M: rows in a few groups, each row roughly a mix of its group's directions:
M (128 x 10):
[[  0  -7 -46  18  21   7   1   9 -13 -10]
 [ 44  -8  14  -9  -3   4  29   2  -8  10]
 [ -9  27  14 -11  16 -14 -40   9  -3  -9]
 [ -7  16  17 -17   3 -22 -40 -12  11  -8]
 [ 20 -11 -24  10  -7  24  14 -14  26 -21]
 [ 40  -5  -4   1  24  16  19   6  22   2]
 [ 38 -18 -21   4  25  17  14  -8   0   1]
 [  3 -16 -23  28  12   2  34  12 -14  -9]
 [-23   3  -6 -33  14 -24 -29   1   4  -1]
 [-23 -14  23  -9  20 -10  28  14   9  21]
 [ 24  10  31  18  -8  18  11 -16  18 -17]
 [ 26  -8 -27  16   1  19  -1 -11   3 -33]
 [ 11 -17 -31  -8 -21  34  15   4   0  -2]
 [  3   9 -23 -18  30 -10 -33 -16  -4  -7]
 [-10   8 -20 -29  17 -21 -25  21  -8  -1]
 [ 39   3  -8   6  14  31   6   7  19 -10]
 [-16 -11  21 -21 -18   2  -4  16 -11  37]
 [-11  -2  40  23 -19 -15  17  -1  -3  12]
 [ 18  -6  34 -24  -9  12  -2 -13  27  10]
 [ 21 -20 -24   0  26 -22 -10  23  13   1]
 [ -3  23  26  34   7 -14   9 -21 -12   4]
 [ 18  27   5  34   9   2  20 -18 -14   9]
 [-40  -6  -2  -9   0 -19  17  29 -10  -2]
 [ -4  -9 -14 -14   2 -15 -13  -9 -22  44]
 [ 36   6  11  32   6  11   0 -26   1   0]
 [ 33   2  10  34  -5  21  22  -3   4  -1]
 [-11  -9 -40  19  15  -8  14  12 -23  -5]
 [-23  10  18 -20  18 -37  -3  -1   3  15]
 [ -3  -6 -12  30 -16  26  17 -11 -27  13]
 [ 23  -3 -22   3  25  -3 -32 -20   0 -15]
 [-23 -16  12   9  -5 -20   5  17 -11  38]
 [ -5 -30 -23 -32  -2   0 -12  14  17 -14]
 [-23  -1 -19 -33  10 -18 -28   8   4  -9]
 [ -4   8 -13  30   3  -1  20  26 -33  -8]
 [ -2 -14 -20  27   6   4  31  -5 -30  -7]
 [ 23  -6  28  -6   3  -1  -3 -29  28  17]
 [ 13  -8  -9 -20 -16  34 -13  15  -1 -29]
 [-22   2  19   5  -2 -34 -34 -10   3  -2]
 [ 29 -24 -19  22  21   7  12  15   7 -14]
 [ 31  -7  10  24  -3  29  27  -8   4   1]
 [ 12   5 -24  12 -20  39   3   2 -20  11]
 [ 43   4   0  23   4  16  -2 -25   0   9]
 [-17  -2  34 -30 -14  -1  -7  11 -10  22]
 [  2  -1  39  21 -11  -2  33  -1   7  10]
 [-12  21 -17 -13  -3 -13 -39  11 -13 -16]
 [-22   0 -22 -36   6 -15 -27  12   1  -3]
 [ 28   4   9  38   2  -1   2 -28 -13   7]
 [ 31 -13   0  23   0  20  31 -11   1  15]
 [  7  -1  40  15 -15  -2  29   5  10  15]
 [  6   0  23   7 -17  30  19 -14  14 -27]
 [ 13   3 -40  -1 -18  11 -24 -16  -7 -14]
 [ 20 -11  21   9   1  21  37   9   7  17]
 [ -8  28 -28   0  16 -10  25   9 -21  13]
 [-15  12  18 -25   2 -24 -35  -4  14  -4]
 [-33  21  33   5  -2 -10   9  -7 -16  14]
 [ 30   1  11  35  -6  22  23  -6   1  -1]
 [ 34 -20   6  13  -7   3   5 -22  31  10]
 [ 33   7  22  14  -5  13   6 -24  22 -13]
 [-36 -11 -26 -29  -5   0   1  19  -2  -5]
 [  4  10 -33   6  28  -3 -16 -25 -12 -17]
 [-19  -4 -21  26  -9  22  16   4 -31  -7]
 [ 17  12 -18  43   5  11  11 -10  -3 -18]
 [ 18  -8  30  25  12   8  30  -9   8  13]
 [-41   3   2 -24 -25 -11  -5   1  -9  13]
 [ 16  26  22  23  14  10  25 -18  -5  11]
 [-28  15   5  13  23 -22 -25  -9  -7 -18]
 [  6 -11  -7 -13  10 -29 -29   6 -18  28]
 [ 27  -2  12  -9 -15  29  -3  -2  25 -26]
 [-15   5  16 -36 -21 -12 -20  14  15  -9]
 [ 17   2 -30 -23  30   5 -22 -13   3  -6]
 [-19  40  27  -9 -21  -1   5  -1  -4   7]
 [ 38  -8 -14   9  27  19  -8  -8  14 -10]
 [ -3  -4  50 -16 -15   2   4   3  17   6]
 [ 41  -1   6  22  -3  25   8 -20   5   3]
 [-15   4 -14 -26  13 -29 -35   2   3  -6]
 [  1  15  -4  44  13  -2  17  -3 -19 -18]
 [ 24 -17   1 -21 -18  28  19   3  17  17]
 [-18  -6  33  25 -28 -19   9   7  -4   6]
 [  1  10  20 -21 -27   2 -20  30  19  -2]
 [ 18 -12 -10  -9  20 -31 -28  12  13 -13]
 [  9   0  32  32 -20  -2  25   7   8   3]
 [ 12  12  35   6  16 -24   1 -23  19  -8]
 [  0   6  50   9  14  -3  15  13  11   2]
 [ 14   5 -33  13  22  19  -6 -16  -4 -27]
 [-15   5  38   6 -18  -4  27   7  -2  21]
 [ -1  -7  38  18  13 -18  17 -14  24   1]
 [ 44   2  -2  -9   2  30  16  10   8   0]
 [-33  34   5   1 -24  -3  -5   9 -18  -2]
 [ -1   4 -42   3 -11  34  15  -4  -1   3]
 [  2  -7  -2  47  17 -13   5   7  -3 -23]
 [  8   3  23 -31   8 -22 -14   4  30  10]
 [-14   4  30 -12  -6  -8  13 -24  -1  35]
 [ 27  -9  33 -17   5   0   1 -10  30  10]
 [-27  -2 -11 -31   7 -23 -29   5   0  -4]
 [ 18   8 -33  -5  26   8 -25 -16  -6 -12]
 [-37  19  17   7   8 -19  22 -15 -12   3]
 [ 31  19  24  15   9  -8 -24 -21   4   2]
 [-15  25   8  12   0  27  26 -10 -25  12]
 [ 21 -12 -26  24  15  28  -3  -7  -7 -20]
 [  2  -2 -38  34  10   2   9   1  -4 -23]
 [-16  -1  -5 -35   8 -26 -32   6   5   4]
 [ 39  11  15  25  -5  16  -9 -21   4  -9]
 [-24  -3 -37  12   0 -13  -3  24 -22  -7]
 [ -8  11   8  38  28 -16  12   4 -22   0]
 [-21  23  15  -8 -20  28  21   5   0  20]
 [ -5   3 -48  -9   3  -3 -25 -10 -14   0]
 [ 20 -27 -18 -22  -8   0 -34  11   5   5]
 [  7 -23 -23 -41  -4   3  -8  17  12   8]
 [  0   6 -29  20  -8  31   5  15 -15 -23]
 [-34 -25   0 -27 -13  -9 -20  10  -1  -3]
 [ 20   7  13 -29   1   0 -32   4  28   7]
 [ 21  -9 -11 -24 -20  31  13  20   3  12]
 [ 21 -13  -7  -6  21  10 -34 -22  20  -5]
 [-42  -9 -21 -21  -9 -14   1  15  -5 -10]
 [ 15  13  31 -26  -8   2 -11   6  31  10]
 [-42  -5 -10 -30  -2  -3 -11  15   6 -13]
 [  4  -7 -35 -21  18   3 -31  -4   3 -18]
 [ 23  -9 -29  -3   0  16  -5   6  28 -27]
 [  6  11  24 -25 -11   3 -32   1  27   3]
 [-19   1  43  10  -5 -13  12  -8 -15  19]
 [-18  -3  15  -1  16 -40   2 -13  -7  27]
 [ 29 -14  18  -2  -8  13   9 -28  27  13]
 [-39  14   1 -12 -21 -22   0  11 -17  10]
 [  8   5 -17  29  -8  25  -6  20 -13 -29]
 [-19 -23  16 -32  -6 -12  -1  18  23  10]
 [  6  34  18  29  13  -8  11 -19 -13   8]
 [-20   8  14 -17  -4 -15 -40 -18  12   5]
 [  9   2 -21  29   1  23  22   9 -21 -19]]

the two rows of each list that fit no group, in list order (the others fit one group, some only roughly):
  * j_962: [-25  14  18  10  -9 -23 -27  24  11  -8]
  * j_38: [-18  21 -23  27   4 -19  14  13 -24  -3]
  * j_40: [ -4  13  -3  32 -11  24  14  -2 -34  -3]
  * j_161: [-22  12 -14  18  -7   5  20  15 -38   5]
  * j_792: [  2  -2   2  26  -8  18  43   7 -13  13]
  * j_818: [-31  29   4 -12  -2 -33  -7   9  -5  10]
  * j_169: [-18   1  25 -29 -28  -4 -19   5  19   6]
  * j_229: [-12   9 -19  31   1 -16   7  10 -34 -14]
  * j_623: [ 13  -3 -15 -37   6 -10 -19  -8  30   9]
  * j_57: [-17 -14   3 -38   3 -16 -22  22   8 -11]
  * j_770: [ -2  -5 -28  33   2  13  20 -11  -6 -26]
 | j_161 j_792
  * j_827: [-24 -16 -16  -9  -8  -4  20  23 -23  25]
  * j_728: [-16  25   0  33  12  -6   8 -24 -21 -10]
  * j_985: [ 32   0 -16  30   2  25  15   3 -17   4]
  * j_183: [-36   7 -25 -10   5 -24  11  18  -7  14]
  * j_766: [ 31  14  -9   2  -6  33  -5  -5   5 -30]
  * j_189: [ -8  -1  30 -11  25 -18 -15 -16  24  14]
  * j_699: [  1  26  -6  29  15   3   2 -11 -31 -23]
  * j_213: [  1 -11  29 -32  -5   4   2  -6  33  12]
  * j_104: [ -4  -4   9 -30  17 -35 -24   6   0  15]
  * j_856: [-18  -3 -30 -32 -10   6  -5  28  -9   1]
  * j_42: [ 28  12  28 -13  -3   7  -4 -16  33  -5]
  * j_230: [ 21 -21  -3  25  13  14  33  14   8   9]
 | j_827 j_230
  * j_683: [-22  10  26 -17 -14 -22 -24 -20  -1   9]
  * j_627: [-27  14 -17  -9 -33   4 -24   7  -7 -16]
  * j_921: [-30  19 -12 -14 -22 -10   2  29 -16   9]
  * j_470: [ 40  -4  -4 -18  11  20  17 -19   2  13]
  * j_457: [ 41  10  -7  13 -16  27  18  -3   0   3]
  * j_551: [ 24 -26 -22 -17  17  18  -2   3  26   2]
  * j_481: [-10  -3  30 -20  -2 -20  12  -7  33  16]
  * j_44: [ -4  -5  43 -12  -9 -12 -13 -25  16   7]
  * j_761: [ 37   3  34  -2   4 -10  -9 -12  21  -6]
  * j_419: [ 20  -4  32  -7  12 -12 -14 -13  35   3]
  * j_12: [-21  -3  -8 -29   3 -26 -31  10  12  -9]
 | j_627 j_457
  * j_3: [ -6  -2  -5  31   3   0  32   5 -35   7]
  * j_33: [ 16  16  27  28  13 -22  14 -17  12  -1]
  * j_832: [-24  17 -11 -18 -29   1   7  28 -18   2]
  * j_398: [-36   2 -23  16  -6 -11   9  15 -25  -9]
  * j_804: [  2  -3 -33  -6 -25  24   2  22 -16 -15]
  * j_149: [ -3  20  12  37  13 -21  -2  -4 -23 -13]
  * j_367: [  4  22  46  -9 -15  -1   3 -13  11   8]
  * j_297: [ 12 -10  43  -7  -5  -2  -3  -7  33   2]
  * j_896: [-20 -14  17  -6   9 -38 -14   9 -10  24]
  * j_190: [-30  15  31 -12 -20 -18 -12 -10  -3   8]
  * j_585: [-31  21  12 -28 -10 -23 -10  15  -1  -3]
  * j_690: [ 22 -23  18   7 -16  18  13 -17  27  -9]
  * j_527: [-20   4  20 -20   3 -36   0  -2  21  18]
  * j_117: [ 12 -12   7 -38  -6  -4  -3 -11  29  23]
 | j_3 j_585
  * j_888: [-22   0 -38  21   7   3  24  -3 -10 -16]
  * j_125: [ 24  -5 -21  35   4  16  21 -11 -15   4]
  * j_272: [13 -9 12 38 -1  9 35 11  6  7]
  * j_466: [-30 -12  -1 -16  -2   8  28  34  -3   1]
  * j_25: [ 10  -2   6 -39 -10  18 -19 -12  21  17]
  * j_622: [-12   8 -29  27  10   2  14  -5 -33  -9]
  * j_860: [ -6   9  42 -14 -20   7  22 -10  12  10]
  * j_423: [ -8 -30 -29  -8 -20  28   2  15  -8  -3]
  * j_893: [ 27  15   3  12   6  10  -3  -2  36 -28]
  * j_118: [ 20  -6 -12  17  19  20   9  28  -3 -29]
  * j_693: [ 27  11  10  35   8   8   6   5   9 -30]
  * j_412: [-26   9 -29   9  -1 -20 -14   7 -28 -14]
  * j_859: [ 24   1   4  22  12  11 -11 -42   8   5]
  * j_6: [-30  10  28 -20 -25 -16  -1  -9  -5  15]
 | j_272 j_118
